(in the rows, 128 means zero)
The same turns and mirrors carry the whole set onto itself and the rows of a family onto each other. Which other rows belong to the same family as each row named below? List them in the order they appear above.
These 32 rows form 4 families of 8 rows each.
pok: [ 79 101 104 157 129 147 126 116 143 108 167 141]
funal: [ 86 116 126 130 105 124 156 122 125  96 164 149]
guf: [108 120 125 127 107 118 159 123 121  90 158 146]
Tam: [107 130 123 143 103 130 116 110 104 104 129 127]
Netu: [105 106  83 155 127 154 126 130 129 116 127 125]
Fosu: [112 129 123 140  99 128 131  98 114 118 126 126]
bebet: [123 116 107 137 107 127 145 134 103  97 125 129]
bunog: [121 122 106 136 102 125 153 130 111  98 122 131]
simap: [110  99 126 141 100 114 149  98 128 118 155 128]
getum: [ 96 116 129 137 106 124 156 119 124  87 161 150]
Goka: [ 98  98 119 145 107 110 161 110 129 124 161 126]
pimu: [104 125 129 141 104 114 160 123 128  89 159 143]
gaf: [103 146  90 153 126 135 112 120 130  97 136 123]
vos: [ 75 112 110 148 129 142 142 107 142 100 168 148]
Nutaz: [112 128 121 139 101 123 120 103 109 116 132 121]
toge: [111 136 119 140  99 131 113 113 114 113 130 124]
Kifi: [105 102 123 151 105 106 157 103 129 116 159 126]
Peg: [ 95 108  88 166 131 155 124 122 129 120 132 126]
goru: [ 87 120  86 159 128 116 151 125 152 108 167 124]
zalu: [128 116 104 145 109 130 141 139 109 109 122 123]
Tuk: [ 90 116  85 157 134 117 142 131 145 104 171 124]
sobid: [ 97 107  83 153 131 149 119 118 126 123 132 121]
Mabo: [108 100 131 154  99 119 155 102 132 115 154 132]
tep: [ 92 107  85 153 124 123 158 126 154 111 165 129]
refid: [115 107  84 163 126 148 125 125 128 109 125 123]
pafu: [ 95 145  84 147 125 134 114 125 131 107 139 120]
mubit: [124 114 105 148 111 120 141 131 101 103 124 120]
bamu: [ 79 106 105 156 126 151 137 114 149 106 163 147]
melen: [ 87 141  79 155 125 130 122 132 133 100 142 122]
Fesud: [ 88 105  87 156 125 113 158 118 147 105 166 125]
Niso: [ 78 119 106 146 124 145 139 110 153 109 168 145]
Noro: [ 91 137  76 142 129 134 119 132 127 100 140 125]

Same family as Netu: bebet, getum, Nutaz, Kifi, goru, pafu, bamu
Same family as Mabo: Tam, pimu, sobid, tep, mubit, Niso, Noro
Same family as pok: funal, Fosu, bunog, Goka, gaf, Tuk, refid

The same turns and mirrors carry the whole set onto itself and the rows of a family onto each other. Which other rows belong to the same family as each row named below? List them in the order they appear above.
These 40 rows form 8 families of 5 rows each.
buz: [117 100 128 126 140 125 125 129 127 151 135 109 116 141 148 133]
Sepok: [134 117 119 125 137 144 132 137 129 132 127 124 151 144 129  92]
sapov: [134 126 132 117 104 120 129 137 131 104 113 135 133 142 111 104]
kad: [133 135 141 135 130 127 135 150 130 132 146 139 118 100 138 161]
vozu: [137 149 128 102 120 119 127 116 103 116 137 142 112 109 122 130]
govaz: [116 131 150 156 119 119 120 142 114 139 139 127 116 103 124 149]
nafe: [117 123 134 135 151 123 119 148 119 164 143 109 119 117 132 129]
nukit: [127 116 129 120 139 135 129 144 132 131 105 126 134 143 129  91]
Kuva: [125 142 148 144 100 120 120 135 119 107 137 141 127 116 105 136]
biz: [141 144 141 121 106 124 127 140 132  95 146 121 128 118 106 137]
vibu: [126 143 142 133 120 138 120 134 125 104 125 145 140 135 101 104]
Nabe: [133 134 144 135 118 119 126 144 127 124 151 106 116 100 125 158]
Rupu: [140 144 139 124 113 128 135 144 133 105 145 149 127 112 120 150]
Dazu: [130 112 129 146 113 114 132 139 117 151 146 112 127 109 140 147]
siben: [131 142 124 101 152 137 127 121 106 135 126 137 118 117 136 108]
mades: [141 123 129 134  88 111 133 132 120 117 147 125 134 121 118 141]
babez: [119 107 133 134 143 125 129 148 124 156 111 115 120 125 145 117]
gim: [131 140 129 113 127 130 119 137 128 114 138 131 139 147  98  97]
nav: [126 108 124 139 143 136 132 142 122 160 134 111 137 125 146 118]
Fareg: [121 128 128 121 159 139 118 145 126 147 133 119 134 140 120  95]
lif: [133 123 138 128  89 103 129 138 124 114 124 128 118 121 116 138]
gine: [142 128 122 122 102 129 133 131 127 106 136 132 149 141 112 107]
binan: [125 125 139 135 152 135 126 151 128 147 141 101 119 107 141 138]
pilop: [139 142 135 113 134 144 127 142 139  97 133 121 140 136 110 104]
zagav: [128 129 137 132 157 144 135 154 133 146 136 136 124 110 148 141]
noze: [121 105 124 114 141 136 126 126 132 133 128 118 128 158 137 109]
zogid: [133 142 135 121 100 109 120 136 123 111 150 130 127 127  95 131]
Baneg: [129 131 134 122 163 152 127 149 136 131 130 110 134 128 132 105]
mef: [137 149 125  96 134 131 127 117 107 118 129 143 120 121 124 110]
velak: [122 105 132 128 112 110 125 124 124 136 144 113 110 132 139 152]
ton: [140 145 135 115 130 144 135 146 139 101 134 154 139 128 119 122]
pak: [131 114 131 118  98 111 126 120 128 110 143 123 118 144 122 141]
Famir: [125 131 138 135 114 104 118 142 116 143 154 115 113 110 117 151]
rema: [130 114 125 108 116 126 127 120 133 108 133 128 130 160 122 114]
dumam: [111 126 145 152 151 138 120 145 118 153 127 124 124 113 135 124]
sibuk: [128 139 127 109 149 129 126 124 102 147 132 132 108 104 142 126]
mif: [124 111 138 140 113 106 130 145 119 147 123 115 110 110 137 146]
nefes: [133 143 129 110 128 117 128 121 100 136 138 134 105 100 135 140]
Gov: [132 136 132 120 158 154 135 151 140 126 129 145 137 127 135 114]
Dema: [116 133 140 139 152 150 121 142 125 131 119 136 137 134 121  97]

Same family as siben: vozu, mef, sibuk, nefes
Same family as nafe: gim, Fareg, zogid, Famir
Same family as velak: buz, noze, pak, rema
Same family as Rupu: kad, zagav, ton, Gov
Same family as Baneg: biz, Nabe, binan, pilop
Same family as Dazu: Sepok, mades, nav, gine

